[[111 146 151 115]
 [132 127 129 128]
 [146 118 116 145]]
->
[[146 151]
 [127 129]]

[[129 130 149]
 [117 107 130]
 [152 143 116]
 [140 144 101]
 [123 114 152]]
->
[[130 149]
 [107 130]]

[[114 138 121]
 [104 128 112]
 [141 132 129]
 [133 114 128]
 [116 128 131]]
->
[[138 121]
 [128 112]]

[[100 139 117]
 [146 105 142]]
->
[[139 117]
 [105 142]]

[[136 127 138 123]
 [131 119 150 129]]
->
[[127 138]
 [119 150]]

[[113 155 120]
 [112 121 146]
 [144 137 107]]
->
[[155 120]
 [121 146]]
---
[[123 150 121]
 [141 110 144]
 [141 109 133]
 [127 144 118]
 [156 113 122]
 [113 145 135]
 [143 110 133]
 [123 132 109]
 [113 137 143]]
->
[[150 121 123]
 [110 144 141]
 [109 133 141]
 [144 118 127]
 [113 122 156]
 [145 135 113]
 [110 133 143]
 [132 109 123]
 [137 143 113]]

[[111 140 129 130 132 129]
 [117 145 131 113 129 127]
 [130  99 131 113 132 124]
 [141 148 130 153 131 124]
 [143 140 129 107 124 129]
 [106 127 127 132 124 124]
 [115 146 128 146 128 129]
 [149 139 127 128 126 129]
 [115 112 129 147 127 130]
 [127 145 127 107 131 126]
 [106 130 127 121 126 127]
 [110 129 128 110 128 131]]
->
[[132 129 111 140 129 130]
 [129 127 117 145 131 113]
 [132 124 130  99 131 113]
 [131 124 141 148 130 153]
 [124 129 143 140 129 107]
 [124 124 106 127 127 132]
 [128 129 115 146 128 146]
 [126 129 149 139 127 128]
 [127 130 115 112 129 147]
 [131 126 127 145 127 107]
 [126 127 106 130 127 121]
 [128 131 110 129 128 110]]

[[126 136 131 134 127 118]
 [134 138 131 140 131 116]
 [106 133 120 101 126 127]
 [145 129 119 133 141 126]
 [123 150 114 114 140 108]
 [119 115 146 138 109 140]
 [144 115 142 154 122 138]
 [134 147 107 116 148 110]
 [131 109 134 131 121 147]
 [135 141 128 138 135 113]]
->
[[127 118 126 136 131 134]
 [131 116 134 138 131 140]
 [126 127 106 133 120 101]
 [141 126 145 129 119 133]
 [140 108 123 150 114 114]
 [109 140 119 115 146 138]
 [122 138 144 115 142 154]
 [148 110 134 147 107 116]
 [121 147 131 109 134 131]
 [135 113 135 141 128 138]]

[[138 138 116 143 131]
 [110 110 144 116 125]
 [116 117 145 108 144]
 [143 141 113 140 132]
 [126 110 118 141 117]
 [131 148 144 112 150]]
->
[[143 131 138 138 116]
 [116 125 110 110 144]
 [108 144 116 117 145]
 [140 132 143 141 113]
 [141 117 126 110 118]
 [112 150 131 148 144]]

[[116 156 132 146]
 [118 124 113 133]
 [132 131 134 127]
 [135 123 134 121]
 [141 101 126 109]
 [123 130 124 132]]
->
[[132 146 116 156]
 [113 133 118 124]
 [134 127 132 131]
 [134 121 135 123]
 [126 109 141 101]
 [124 132 123 130]]

[[119 139 142 112]
 [151 127 102 138]
 [105 130 149 118]
 [112 132 149 118]
 [121 144 141 109]
 [131 129 109 127]]
->
[[142 112 119 139]
 [102 138 151 127]
 [149 118 105 130]
 [149 118 112 132]
 [141 109 121 144]
 [109 127 131 129]]

[[134 136 123 124 132 157 125 124]
 [131 137 123 113 134 156 121 113]
 [129 135 123 110 129 157 122 110]
 [129 134 124 109 133 157 125 109]
 [138 130 124 122 121 142 126 122]
 [135 136 123 115 134 156 126 115]
 [140 128 116 128 121 145 119 128]
 [139 126 121 125 122 143 115 125]
 [143 126 118 125 119 142 115 125]]
->
[[125 124 134 136 123 124 132 157]
 [121 113 131 137 123 113 134 156]
 [122 110 129 135 123 110 129 157]
 [125 109 129 134 124 109 133 157]
 [126 122 138 130 124 122 121 142]
 [126 115 135 136 123 115 134 156]
 [119 128 140 128 116 128 121 145]
 [115 125 139 126 121 125 122 143]
 [115 125 143 126 118 125 119 142]]
